[108 116 161  82 115 178 136  75 148 145  94 121 135  82 166 167 148] -> <133>
[108 116 161  82 115 135 136  75 150 145  94 121 166 117 120 119 148] -> <160>
[108 116 161  82 115 129 136  75 150 145  94 121 135 145 126 167 148] -> <131>
all <160>: [116] => 1
all <133>: [166] => 14
all <133>: [167] => 15
all <131>: [167] => 15

[122 123 123 123] -> <180>
[147 200 146 147] -> <33>
[118 149 175 109] -> <160>
[ 98  98 149 149] -> <40>
all <180>: [123] => 1 2 3
all <33>: [147] => 0 3
all <33>: [200] => 1
all <40>: [98] => 0 1
all <40>: [149] => 2 3
all <160>: [149] => 1

[136 158  61  71 134  61  71  66 132 147 146  71  73 109 111  88 109 109
 165 109 141  58 161 161] = <66>
[161 158  61 152 134  73  71  66 132 147 146 144  73  96 111  88 161 161
 165 109 141  74 144  73] = <131>
[ 72  72  69 157 129  72  80  72 140  72  96 121  74  84  96  70 136 147
  96 136  72  54 147 136] = <133>
[148 130  69 157 129  64  80  72 140 152 152 121  73  84 107  70 151 147
 159  96 136  54 147 147] = <160>
all <131>: [73] => 5 12 23
all <133>: [136] => 16 19 23
all <133>: [72] => 0 1 5 7 9 20
all <66>: [61] => 2 5
all <66>: [71] => 3 6 11
all <66>: [109] => 13 16 17 19

[103  85  85  85]  <57>
[88 87 69 59]  <163>
[107 123 115 115]  <148>
[ 84 137 133 132]  <33>
[147 139 146 146]  <133>
all <57>: [85] => 1 2 3
all <33>: [132] => 3
all <148>: [107] => 0
all <33>: [133] => 2

[138 144 132 122 132 111 107 127 126 155 117 133 142 157 127 108 143 135
 126 119 116 109 131 116 128 164 108 149 102 114  89 113 117 145 113 108
 114 107 117 129 149  97 142] = <160>
[105 119 134 163 129 182 119 125 107 157 123 115 163 134 111 125  98 124
 114 117 151 117 167 120 147 155 103 125 158 110 104 139 146 119  99 134
 111 115 122 125 107  98  96] = <163>
[107 143  97 143 122 115 132 119 119 129 146 139 135 121 122  85 146 114
 185 131 121 130 109 109 153  93 113 135 143 109 140 119  81 118  90 128
 109 143 150 156 120 126 115] = <33>
[100 121 105 150 127 138 119 123 109 110 155 121 116 127 100 141 118 143
  85 132 157  82 134 127 106 148 126 139 102 120 104 106  97 140 132 117
 145 138 141 140 158 109 156] = <131>
[ 95 128 123 148 124 153 131 116 117 145 154  95 110 132  82 126 131 133
  91 144 173  84 167 131 128 165 129 144  98 129 106 116  99 103 100  90
 141 125 156 116 163 129 151] = <200>
[140  97 131 140 107 118 150 143 127 127 165 165 123 155 122 153 156 146
 141 105 138 122 103 125 144 126 134 158  93 135 124  93 167 185 131 109
 145 120 120 103 126 122 149] = <148>
[127 165 147 148 110 120 137 110 146 106 151 112 128 110 120 106 110 129
 113 167 130 127 111 105 151 140 113 156 138 107  98 112 100  98 112 154
 102 169 158 107 125 137 116] = <57>
[132 142 132 143 123 152 159 169 151 116 160 135  86 135 118 119 116 147
  87 116 105 147 158  90 138 138 132 136 142 132  99 132 141  70 109 116
  92 139 155 144 148 140 109] = <63>
[120 161 132 137 109 130 137 154 134 125 151 125 128 141 105 117  94 179
 123 148 122 118 112 127 147 131 117 141 168 135 115 139 131 112 136 123
 113 153 160 148 142 156  97] = <66>
[ 92 121 134 133 112 150 141  98 103  92 167 124 110  95  86 107 115 112
 115 168 133 153 106 103 112 125 133 142 143 158 129 154  87 145 105 162
 108 132 127 164 121 139 125] = <180>
[145 153 154 159  89 133 116 143 139 104 149 130 115 120 102 113 117 146
 129 147 137 145 142  93 125 154 127 140 146 102 108 153 139 104 122 126
 135 156 151 161 160 154 115] = <133>
[125 100 149 145 105 187 124 111 138 173 158  95 168 130 104 124 105 133
  97 100 127 121 134 126 164 164 144 166 149  60  90 154 146  99 110 112
 104 127 120  98 128 120 115] = <40>
all <163>: [98] => 16 41
all <57>: [112] => 11 31 34
all <57>: [110] => 4 7 13 16
all <33>: [143] => 1 3 28 37
all <133>: [159] => 3
all <160>: [108] => 15 26 35
all <131>: [109] => 8 41

[139 128 134 116 148 134 137 125 123 128 131 126 128 136 126 122 123 115
 135 131 126 114 145 137 126 148 116 122 132 123 126 139 141 143 121 125
 143 130 127 120 137 111 132 132 155] -> <200>
[132 118 135 114 145 128 137 125 121 134 131 145 128 143 132 109 144 115
 134 128 130 115 142 132 122 147 117 122 132 114 118 124 132 143 132 125
 143 128 128 120 117 121 129 135 130] -> <40>
[166 137 152  81 136 135 138 128 128 110  96 155 128 136 135 139 116  82
 174 116 135 107 184 137 112 141 111 107 141 159 149 190 175 175 104 120
 176 142 110 102 136  72 136 120 166] -> <33>
[139 118 136 102 161 143 143 124 114 135 131 159 128 151 132 106 123 110
 154 128 131 109 154 137 143 170 109 119 132 110 116 139 141 154 123 125
 155 130 127 132 144 105 132 140 178] -> <131>
all <33>: [175] => 32 33
all <131>: [109] => 21 26
all <40>: [134] => 9 18
all <200>: [126] => 11 14 20 24 30
all <131>: [143] => 5 6 24
all <40>: [128] => 5 12 19 37 38
all <40>: [117] => 26 40

[131 151 147 137 120  89 134 188] : <57>
[132 151 148 134 118  87 134 185] : <163>
[130 151 146 141 123  91 134 193] : <40>
[132 148 148 132 132  86 135 183] : <180>
[135 150 168 122 109  81 135 174] : <148>
[133 151 148 132 151 136 135 184] : <200>
[137 153 136 167 104 167 136 167] : <131>
[132 151 148 134 118  87 135 185] : <160>
[131 151 147 136 119  89 134 188] : <133>
[138 150 154  75  99  75 136 160] : <33>
[138 150 153 109  99  75 136 161] : <66>
[140 150 155 104  95  72 136 155] : <63>
all <180>: [132] => 0 3 4
all <33>: [154] => 2
all <131>: [104] => 4
all <200>: [135] => 6
all <131>: [167] => 3 5 7

[ 86  95 153 153  75 129 154 100]  <160>
[125 144  64 161 157 161 175 150]  <131>
[99 99 99 99 87 87 87 87]  <180>
[129 129 130 126 130 126 130 129]  <163>
all <180>: [87] => 4 5 6 7
all <131>: [125] => 0
all <163>: [129] => 0 1 7
all <131>: [150] => 7
all <160>: [75] => 4
all <163>: [126] => 3 5
all <180>: [99] => 0 1 2 3

